Each run below is a few steps of one of 6 hidden systems, one row a step.
Sedem, path 1:
[[-12  -7  10 -12 -15  -8   6  14  17  11   4  -9  -7  19  -8   0 -32   1
  -12   1  17   6]
 [  0 -10 -14  -1   5 -12  18   8 -12  15 -25 -14   6   0  -1 -23   0   4
   -2  13 -19   9]
 [  5   1   6   5   5 -29   4  -3  15 -30   6   4  19 -17  -6  -4 -12   2
   -7  15  -6   2]
 [  5   0   3   4  -4   7   0  12  13  10  -1   8  28  -1   1  14  21  27
   17  -3 -17   0]
 [  3   5 -19 -23   4   6  -4   8   1 -14   3  20  18  -2  22   6   7 -10
   -9 -10  20   1]
 [-12 -29  -2  18 -12   7 -21   3  -3  16   6  12   4  17   9   8 -10 -12
   -3  -9  -4  -4]
 [  5   0  -5 -12   7  -5  -6  14 -16  -8  -2 -13 -15  -4   0 -12   2 -33
    5 -18 -24  -1]
 [ 18 -11  28  -1   0 -17  -7  19   7   6  13   2 -25 -14  -5   3 -17   9
   -2   6   5  -2]
 [ 16   5   5  -8   5   0  36   9 -17  17 -10  -3   3   2 -11  15  10   8
  -15  -2 -11  -2]
 [  1  19  -8   1 -16  -9   3  -6 -16  -5   6   1  18 -19   9   4 -26   4
  -13  16  13  -2]
 [ 12  -3  -9  20   7  10 -10 -25 -12  15   5  14  22  -2 -12  -5  12   2
   10   8 -19  -7]]
nanur, path 2, 11 rows:
[[ 13   9   0 -18  17  10   5 -14  17 -27  10  10  -5  -2  -5   7  15  -7
   -2  -9  16  -7]
 [-25 -18  -3  -7 -12   7   7  14  11  16 -13  -7   0  29   8   8  -8   7
   -8  -8  10   7]
 [  9   0 -18  -4  14 -17   6  -7 -24   0 -10   2   5 -12   2 -26  -9 -13
  -13  17  -1   6]
 [ -3 -17  14  14   1 -16  -9   2  22 -21   3  -6   9  -7  -7   7   4   5
   15   0 -28  -3]
 [ 14  20  -2 -24  -4  15  11  20   1   8  -6 -11 -16 -11   4  -3  16  10
   15  -9   4  -1]
 [ -3 -12   3  -3   3  -4   0   4  -5 -14   4  19   1   2  22  28  -5  -4
  -26  -4  22  -2]
 [-15  -4  -7  15  -2   2   8  -2 -25  20 -14 -12   8  15  -4  -1   3  -5
   -3  -4 -28   5]
 [ 15   5  -6   5 -12  -8 -20  -4  -4 -13  14  -4   0 -30   2 -14 -19 -15
   11   7  -6 -11]
 [  5  -6  29   5  14   8  -9   2  10   8   7   5 -21   5  -7  18  17  23
   13  -5  -1  -1]
 [ -4  29  -4 -17 -10  11  22  -2  -9  -2   5  -6  -4  11  -7   7  -7 -15
  -18 -11  19   0]
 [ -9 -24  -2  27 -14  -9  -5   0  -1  18  -2  15  10   4   6  -2 -16   5
  -17  15   7   3]]
nanur, path 3 (11 x 22):
[[ -8  20   0  -5  12 -17   5   1 -23 -16   1  -8  -7   2  -7 -12  -7 -30
  -12  -7 -10  10]
 [  7 -24  11  27 -24  -9  -1  19  19   3   3   2 -11 -11  -4  -3  -5  -7
    1   0 -13  -5]
 [ 30   5   3 -16  11  14  18 -16  -9   8  -3 -10  -9 -14  -9  12   6  15
    4   7   0 -15]
 [-22  14  12  -6 -10  -7  -5   5  -2 -10  10  -1  15   6  11  30 -21  13
   -8  -3  12   5]
 [ -5  16  -6  24  -4   2   2  12 -22  24  -4  16   3   3   1 -18  19  -1
   -5   2  -4  14]
 [ 12  -9 -12  13  -7  11 -10 -25  10 -18  14  11  13  -9  -6   2   2 -22
    5  -3  -6 -17]
 [ -8  -9   8 -15   3  19 -18  -4   9  23  -1 -15 -13  16  -3   3  -6  19
   24  -3   5  -2]
 [ -3  22   5 -15  18 -12   3  -1  -8 -13   9   7 -13   5  -5 -14  -9 -13
  -17   3  25  11]
 [-11 -21   6  28 -13 -10  17   8  23   2  -5   6   5  15 -14  -4   5  -3
  -13   1 -11   5]
 [ 25   2 -21 -15  -4   7  17 -12   1   7 -10 -13  11 -19  -7 -15  -3   7
    9  14  -4 -11]
 [ -9  -3  12 -12  12 -12 -18   3  11 -17   4   5  15  -5  17  21  -5  26
    7   5   8   4]]
Sedem, path 4 (11 x 22):
[[  9  -5 -12  -2 -13  -2   0  17 -10  33  -8   5  21  -8  11  -7  -8  19
    2  12  -1   2]
 [ 13  -6 -13  -3  17 -13   2 -12  -8 -15   6  17  28   0  -6  -4  -2 -22
  -15   1 -10  -4]
 [ -4   6  12   4 -14  -3 -25  14   7  10  20   1  20   4  -8   7 -13   3
   18 -10 -18  -1]
 [ 24   1 -10 -24  15   5  -1  20  -5  12   1  17   1   1   1 -17  17 -12
    2 -11   2   2]
 [  1 -17  11  -4  -9 -11   1   9   7   8  14   9   6  16  -9  11 -30 -11
  -22  -3  11  -3]
 [  2   0 -11  -5  -4  -6   5  17 -23  23 -12 -16  12  -1  -2 -13  -7  -6
    6  -1 -29   3]
 [ 24   1   5  -4  12 -28  -6   5   2 -14  13  14   8 -21  -6 -14 -14  -5
   -7  14   2   0]
 [ 11  -1  13   3  -3   2   8   9   7  22   9   9  27  10 -19  17   6  16
    3  -5 -19  -4]
 [  7  21 -22 -30  -4   2   1  14 -12   0   3   8  23  -4  13  -6  -7  -8
   -5  -6  12   2]
 [  3 -27  -3  16  -2  -4 -21  -5  -1  21  11  22  14  11  -4  -7 -15  -8
   -7   6   0  -2]
 [  3   8  -2 -14   6  -5   1  11  -5  -4   6 -10  10  11 -18  -8   0 -27
    6 -19 -31   0]]
zemez, path 5:
[[  1   2 -19  -2   6  -1  -1 -28  -5 -25   3  11  15  -8   8  -2  -9 -15
  -14   9  15  -5]
 [-24 -15   3  12  -1   2 -26  -7   5  10  -2 -12   9  14  -1  -2  -6  11
   22   1 -19   4]
 [  2   9  -6  -4  13   4  10   1   8 -19  -5  -1 -23   2  -6 -22  27 -22
    4 -12   0   5]
 [ -5 -21  14   2 -17   4   2   7  31   3   7   4  -7  12   1  18 -14  11
   -9  -1  21  -4]
 [ -3   4 -15  -9   4   5  33 -12 -16   4 -25 -19   6   4   1   3   3   6
   -9   6  -8   1]
 [ -1  -1   7  -3   1 -24 -16   0   8 -31   8 -10   0 -25   8   2 -22   1
    6  11  -2  -2]
 [  2  -3   8  23   3  10   2   2   1   6  -6   4   1  -2   0  13  35  14
   13  -7 -23  -1]
 [  3  13 -11 -21  -8  16  -2   2   1 -20  11   3  -7  -4  13  13   0 -21
   -4 -18  20  -9]
 [-13 -25  -2  13  -3   7 -13  -5 -13  23 -13   1 -10   4  20   5  -8  17
   -3  12  11   2]
 [ -4   4   1   4  16  -9   9 -22 -19 -17  -1 -12 -10   4 -15  -5  -5 -30
  -11  -4 -16  -2]
 [  6  -7  15   7 -19   1 -13  10  23   9  10 -14 -19  -9 -10  -6 -13   8
   22   2  -3  -7]]
gad, path 6:
[[-13  13  12  -7  18 -13  -5  -9 -34  -2  -4 -17 -11  -1   6  11 -16   6
   -5   7  -2   7]
 [ -3  25  20  29  -2 -19  -8   8  -6 -11  16  10  -8 -14  -9  -7   5  -4
   -2   3  -6  10]
 [ 27   3   3  20 -16  17   5  -4   0  16  13   8  -4 -12 -16   3  10  -5
    6  -3  -9 -15]
 [  9  -1 -14 -13   0  24 -14 -22 -20  20   5   4   1   0   9   7 -11   2
    2   3  19 -12]
 [-21   6  -6   6  21  -4 -17 -16 -13   0   1  16   7  21   1 -15   1  -6
   -8   5  12  15]
 [ -2  10  -4   8  -4  -6   5   0  23  -7   9   4   5  10 -27 -30   5 -20
    4  -4  -7   6]
 [ 18 -10  -5 -15  -9  13  10  -2  28  18  -4 -10   0   0 -16 -12  -6  18
   15   9   4  -8]
 [ -3   0   0 -28  18   2  13 -10   0   2  -8   0  14  11   6  19  -5  28
   -8   8  19   3]
 [-25  14  -4   7  -6 -18   7  12   4 -19  -2   8  29   6  10   6   1   3
  -13   0   0  15]
 [  9 -10 -13  13 -15  -5   8  14  17 -15  -9   0  14 -20   5 -10  19  -8
   10  -1 -23  -4]
 [ 14 -23  -3 -23   4  15 -11   4   8  -3  -4  -9  -6  -7  15  18   4   5
   18 -12  -7 -16]]
kinul, path 7, 11 rows:
[[ -5  10   9 -13  33   3   3   0  -4   1  -3   3  -9  23 -13  -2  27  -1
    4 -14  -9  10]
 [ -7  16   4  -6 -26  -1   8  24   6   2  10  -3 -18   4   0  -5 -17 -15
  -12 -10  21   5]
 [ 18 -29   2  14  -8  -2  15  -9   1  21  -8   1   0  -4  -7   5 -13  13
  -13  20   0 -11]
 [ -1   4  -4 -23  17 -11  -2 -17  -7 -18  -3 -21  21  -3  -5   5 -14   0
   10   4 -22  -4]
 [-10  23   7  13  -2 -13 -13  22   7  -9   4   9   3 -14  11 -13  16  15
   13   4   1  17]
 [ 15  -2  -4  11  -2  13  17  -4  10  -6   8  28   4   4  -6   8  23 -15
  -18 -10  10  -7]
 [ -8 -11 -11 -13 -19  19 -10   4  -9  21   0  -9  12  13  11  17 -19  -4
    4 -14  -4  -8]
 [  3 -10  -7  -7  26  -9 -14  -2 -21  10 -13  -1 -16  -6  10 -24  -2   2
    2  15   4   9]
 [ -4   3  25   6  13 -17   0   2  12 -17  14  -1 -15  11 -26  -1   0 -17
   -3  -9 -13   5]
 [ 11  19   2  -1 -30   8  26  21   8  13  -2 -13  -4 -13  -6   4   2  12
    3  -2   0  -3]
 [ 14 -12  -4 -11   6  -2  -1 -16  -2  -4   2  11  16 -13  12  18 -16  17
  -12  17  21 -11]]
gad, path 8 (11 x 22):
[[ 15 -12  -6 -26   7   9  -6  -5  15  -7  -7 -21  -4 -12   2  -1   0   7
   27  -1 -11 -13]
 [-15   2  17 -19  16   2  -7  14   1   3  -4   1 -14  14  14  21   7  23
    1  -8  16  11]
 [-11   3   7  14 -11 -15  23  19  -3 -10  -1   9  -4   6   3   9   2 -16
  -30  -8   4   9]
 [ 10 -18  -8  17 -25  -8   4   0  -1  -3  -5 -16   4 -20   0  -2 -18 -11
    1   9 -23 -14]
 [ 10   0   4 -12  20   6 -16 -15 -19  -2  -5 -16 -11 -16   9   8   5  14
   23   4 -12  -8]
 [-12  21  21   1  11   3 -18  10  -7  -3  17  16 -17   9   5  15  11   1
   -3 -14  16   9]
 [  1  -2  -2  30 -21   4  15   9  -3  14   4  15 -10   7  -8  -7   4 -23
  -20  -5   5   1]
 [ 15 -17 -17   0  -6   4   0 -26  -6   6  -1 -14   0 -10  -8 -12 -25 -12
    1  14  -4 -17]
 [-11  12   7 -11  26   1 -21 -23  -9   2   1 -10   1   6  -5  -5  -4  20
   20   9  -1   6]
 [ -5  32  14   5   5  -2   7  10  13  -7  13  19  -3   8 -13  -6  20   4
   -4  -6  16  15]
 [ 11 -12  -9  15 -30   9  20   5  22  13   3  12  13   2 -10   0  -3  -2
  -12   1   6  -8]]
vur, path 9 (11 x 22):
[[  6   5  -9   2   0  30 -14 -20  11  -3   6   8   4  -3   4   8  24   7
   21  -7   4 -11]
 [-25  -1   1   1   2  16 -20  -2   1   0   3  12 -11  18  20  12   9   1
   -1 -12  24   7]
 [-23 -15  -2  18   8  -7  -3 -12  -2 -15  -8  -1 -22  14   2 -12   0 -21
  -14  -1   5   8]
 [ -6  -4   5   0  -8  -4   8  -8  17 -21  -2 -30 -24  -2 -15  -7 -12 -15
    8  -3 -11  -5]
 [  7  11   8 -12   1   8  20   0  11  -1 -12 -22 -22 -12  -1   4  11  27
   12   5   6  -1]
 [ -1  20   2   7  -5   3  20  -5   2 -14  -2  10   3 -13  12  21  13  20
  -16   8  23   2]
 [-17   0 -14  33 -24   6  -5 -16  -9  -6  -3   2  15 -12  18   8  -2   1
   -4   9   0  -3]
 [  1 -14 -16   2   4  15 -26 -24  -6 -13  -1  -6  -4 -12  14  -3   3 -12
   19  -2  -8 -13]
 [-10  -1  18  -3  19  13 -22  -3   4  -9   6  -1 -24  11   4  14  17   0
   16 -18  -2   0]
 [-15  10   6   9   0   7  12   9  -3   0  -4   1 -33  14   1  -3  17 -15
  -13 -14  13  12]
 [ -2 -11   3  11 -18  -2  21 -11   8  -6  -4 -15 -24  -2  -7   1 -20 -10
  -18   8  12  -6]]
vur, path 10:
[[-21  16  16  15  -4   5  -2   4   4 -18  10  12  -8   5  11  26  17   5
   -7 -13  12   7]
 [-15  -8 -18  26 -20  10   6  -6 -10   3 -13  -5 -17  -1  13 -11   5 -18
   -9   0   3   1]
 [  7 -19   1  -7   3   6  -5 -27   5 -19   1 -19 -20  -8  -2  12 -17 -10
    4   2   1 -19]
 [-15  22  19  -1  12   7   1  -9  -8  -2  -4 -20 -16   3  -4  13  14  21
   15  -3  -8   6]
 [  2  26   0  12  -9   3   9   5  -4 -11   3  12 -22 -17  10  -6  15  -4
  -10   2  25   6]
 [ -4 -18   1  32 -24  13   5 -23  13   3   2   1  -5   0  -5  11  -6   1
   -7   8   6 -12]
 [-12   8 -17 -15   5  20  -6 -34 -11  -6  -8 -21   0   4   5   1  -7   0
   13   1   3  -7]
 [-12  11  18   4  17  -7 -25  -3   2 -18   8   1 -24 -10  10  -1   5  12
   13   5  12   8]
 [ -9   8   0  30  -7  10  13  -6  14  -9   0  10 -13   7 -12  -9  31 -11
   -3  -7  -1   6]
 [-10  -8 -12  -5 -28  19   7  -6  17  -3  -3 -15 -15   4   8   4 -16  -7
   -1  -4  21 -10]
 [-12 -14   4  -3  22  -1   2 -27  -3  -8 -18 -16 -11   2   8   9  -3  24
    1  17   6   2]]
zemez, path 11 (11 x 22):
[[ -4 -20 -10   1  -2  -5  13  21 -22  15 -23  -2   3   2  18   3   5  -3
  -14  -4 -13   4]
 [ 21 -20   3 -14  12 -19  -6   5  -9 -16   5  -3  -4 -14   1   3 -18 -23
   -7  -2 -14 -11]
 [ 17  -9  23  -6  10   2  -8  15  -8  24   2  -5 -14  -2  -6  14   5  18
   14  -4 -20  -4]
 [ 16  29   9 -13   6   1  10  12 -23  -1  11   7 -17 -11   1  10   6  -8
  -14  -8  12  -1]
 [  4   0   6  17 -22  -2  -8   5 -17  25  11  11   6  -9   7  11 -22   9
  -11  11   9  -3]
 [ 13  13 -13   5  10   4  -4 -22 -31  12   4   4  12  -5 -13 -15  -1 -16
    1   6 -15  -4]
 [  2  12  10  -2   3  -1 -33   0   9   7  25   7  -4   4 -13 -17 -12  -2
   18   1   6   3]
 [ -4  16   1  11   4  12  11   3   3  24   1  17  -4  21 -16 -16  23   6
   -5  -2  10  13]
 [ -6   9 -11 -11 -16  -6  11   0  15  -1   9   7  16  12 -10 -13 -25 -12
  -17   3  22   4]
 [ -4 -12 -12   3   4 -11   4  -3  10  15 -15  -3  25   5  -8 -21  -5  21
    6  20 -11   8]
 [  1  11   2 -16  21 -17   2   4  17 -29   4   4  19   3 -12  -9  10  -7
    5  -5 -13   9]]
kinul, path 12 (11 x 22):
[[  0 -17 -14 -14   5  -2  17 -18  15 -10 -23 -23  -4  -6   4  -9  -8  11
    3  17   4  -4]
 [-22  -9   6   5   5 -15  -5  -2  24 -35  -8 -11   2  -2   9   6   0  11
    7   4  -3   7]
 [ -9   2 -11  16 -12   6  19   7  14 -22 -17   0  -2  -9  15   3  31   2
   -1  -6  -3   3]
 [ -4 -21 -10   1 -14  17  -7  -5   8 -17  -2   3  -7  -5  25  23   3 -10
   -2 -11  11 -13]
 [-18 -20  -3   4  11  12  -8  -7 -19   7 -19 -11 -17   8  22  12  13   6
    5  -5  -7   0]
 [-11   4   6   2  10  -2  -6  -7 -12 -21  -4 -15 -40  -5   7  -4   0 -20
   -1  -5   3   3]
 [ -5   1  25  23 -13   5   6  -2   6   0   2 -15 -35  -6  -8  14   3   9
    4  -1  -2  -4]
 [  6  14   0  -5  -4  15  20 -27  -6  -8  -6 -20 -12 -13  -1  20  -4  13
   -2   9  11 -12]
 [-26  12   4  15  -3   1 -15 -26  -5 -12   2  -7   6  -3  10  13 -11  20
    6  15  10   3]
 [-13  16 -13  28   1  12   0 -31  -2 -11  -4   4   0  -2  -5 -15  23  -3
    6   5  -1   4]
 [ -8   3  -6   5 -15  26 -16 -18  24  -5  12   0  -9   8  -3  -3   4  -9
   18 -11  12  -9]]

Name the system that made each run.
path 13, 2 rows:
[[ -6  -8 -14 -20  13   8  -1   8 -12   0 -11   8  25  13  19  17  15  -2
   -3 -16  -8   1]
 [-14  -8 -11  -9  -4 -15 -13  31   3 -13  -4   5   2   1  20 -14  -3 -21
   -2 -12  -1  12]]
 => gad
path 14 (2 x 22):
[[ 12 -12   6 -23  -5  -4 -12  32  18   5   3  -3 -20  -7  11  -6  -8   2
   12  -6  10  -1]
 [  4 -22  16  -5  17  -7  17  11 -12  16 -10   1 -10  15  -2  21   1   8
  -20  -2  -6   2]]
 => gad
path 15 (2 x 22):
[[  9  21   2  -4  11  -9  13   8   5   5   9  27  22   7 -13  -7  11   8
  -14   4  13  13]
 [ 12  -5 -15   1 -20   0   6  10  16  12   7  14  40   2  -7  -4  -7  -1
   -3   1  -6  -4]]
 => gad
path 16:
[[-23  16  -5   6  -5  19 -21 -22   5  -5  12  -1  11  18  -5   3   3  -6
   16 -11  -1   0]
 [ -7   7 -14   6  -6  21  -6  -6   6  18  -5   4 -16   9   1 -28  13   3
   11   3  22   8]]
 => kinul
path 17, 2 rows:
[[-11  13  -3  -6   1   0  -8 -12  13  -6   4 -11 -18   5 -12 -32 -14  -5
    8   9  20   8]
 [ -3  -1   9   6   4  -3   8 -13  37 -10   0  -3  -7   5 -18 -13   5  19
    7  14  11   5]]
 => vur
path 18 (2 x 22):
[[-18  17 -13 -18  11  -3   8  -9  11 -13 -10  -1  21   7   8  -8   4  20
    1  10  18  14]
 [-14  -4  -4  16  -7 -20  -9  11  22 -24  -2  10  13 -13  15 -10   3   8
    2  10   4  11]]
 => vur
path 19, 2 rows:
[[ -2 -16  -2 -24  12  -1 -27  -7  11  -2   0  -9  -1  -1  10  -5 -19  14
   19   8  10  -3]
 [-18   4   8   6  24 -13  13   4   6  -7 -13   3  -4  16  -7  -9  22  11
   -6   2  -3  21]]
 => kinul
path 20:
[[  1  24  -1   9 -15  18   8 -18 -15  15  12  -5  -8   9 -21  -3 -10 -19
   -6  -6   3  -6]
 [  8  12  -4  -9   0   9  -8 -23  -4  13   7 -15 -14  -3 -18 -23 -21  -2
   14  13   8  -5]]
 => Sedem
path 21 (2 x 22):
[[ 18 -13   5  17   9  -1 -13  -7  16 -11   7  10 -16 -18  -9 -17  18  -4
   15   5 -10  -6]
 [  2   3  18 -23   5  10  13   5  19  -8   5  -7  -7  12  -8  30   6  10
    2 -17   4  -5]]
 => Sedem
path 22, 2 rows:
[[  7  -3   4   1  -3   7  -6 -15 -26  26  13   2   0  13 -14   7 -25 -12
  -13   0   0  -9]
 [  5  15   9  -6  15  -5 -15 -16 -21  18  13  -4  -6   6 -21 -15 -21  -3
    4   9  -1   3]]
 => vur
path 23, 2 rows:
[[  8   9 -18 -14 -14  15  12  24  -7  18  -8   7  23   1  12   6  14   3
    0 -13  -3  -1]
 [  6 -13 -13 -17  15 -12 -17   3 -15  -5  -1  17  13  -8  24  -3 -12  -6
  -12   8  14   1]]
 => zemez
path 24, 2 rows:
[[ 19  29  -4  -8   3  11  10   1  -7  -4  14  19  16  -5  -7   7  21  -6
   -3 -11   2  -4]
 [  3  -1  -8  -7 -20  21 -15  -6   2  21  16  10   9   7   3   7 -20  -1
    0  -2  23 -10]]
 => Sedem
path 25 (2 x 22):
[[ 16  -6 -15   6   4   5  -5  10  -7   7   2  35   3  -5  12 -15  19 -13
  -11  -1  14   3]
 [ -9 -27   4   7  -9   1 -10  -4   9   5  12   5  13  23  -9  16 -19 -16
   -8 -12 -10  -8]]
 => vur
path 26, 2 rows:
[[ 12  16  21 -24  14   6  -1   8   6  -3  19   8 -16   9 -11  16   2   0
   -2 -14  16  -1]
 [ -9  13   2   7 -19   2  13  19 -16  29  -6   2  -3   2  10   6  -7  16
  -14   5  16   9]]
 => zemez
path 27, 2 rows:
[[ -4  10 -15 -16  -2   0  -8   3 -19  -8   2  11   6  -8  28   7 -12  -7
  -15   0  28   0]
 [ -5 -21   1  35  -4   5 -14 -14 -14  17   4  11  -1   9  -6   1   1 -13
   -3   0 -17  -4]]
 => Sedem
path 28, 2 rows:
[[-22  15  -9   2   1  14 -11  -2 -20  13   1  16  12  16  19   9   8   7
   -6  -4  20  10]
 [ -7  -6 -13  17   0   4 -11 -14 -17   9   4  10 -10  12  -5 -23  -6 -32
  -11  -1   4   1]]
 => kinul
path 29, 2 rows:
[[  5 -14  -9  12   1  10  11   9  18   5 -17  13  -7  -4  11 -11  34  16
    4   3   7   4]
 [ -4  -6 -22 -22  10  10   8 -23   0 -25 -14 -11   9   0  14  11   2  -7
   -2  -3   4  -9]]
 => nanur
path 30 (2 x 22):
[[  8 -27   9   9   5   1 -18  16  -9  22  -1   1 -16   3   1  -2   6  -6
   11  -9 -23  -3]
 [ 17   6   7 -26  16  -1   1   7 -23   7   7  -5 -25   2  -5   0 -10 -20
   -9 -11   5  -3]]
 => gad
path 31, 2 rows:
[[ -2  -6   5   6  -5 -14 -12   7 -33   1  -1  -8 -15 -15  18   8 -22 -12
  -11   3  -5  -2]
 [ 22  -3  11  14  14  -1   1 -15 -19   3   5  -4 -12 -11 -18   1   7 -12
    5   0 -28 -11]]
 => vur
path 32, 2 rows:
[[-11 -12  -4  -1  19   5 -13   3 -14  -6 -10  14   6   4  28  20  24   7
    0  -9  -2   4]
 [-13  -5   2  12  -1  -8  -9  13 -15 -18   2   6 -11   3  14   7   5 -32
  -12 -20 -11   3]]
 => vur
path 33:
[[ 20 -10  -3 -11  13  -9 -15  -1   9 -11   1  -5 -21 -21   0 -28  -5  -6
   14  11   3  -3]
 [ -2  -1  30   9  14   4   5  -3  10   7   8  10  -5  19 -17  25  16  20
   -1  -6  -1   3]]
 => zemez
path 34, 2 rows:
[[ -2  10   9  10 -23   1  15  20  33  -6   4   9   6  -4  -1   8  13  18
    0  -3  10   4]
 [  8   1 -23  -8   3  20  18 -10  -8  10 -14  13  16   1  13   6  20  12
   -9   5  16  -3]]
 => nanur
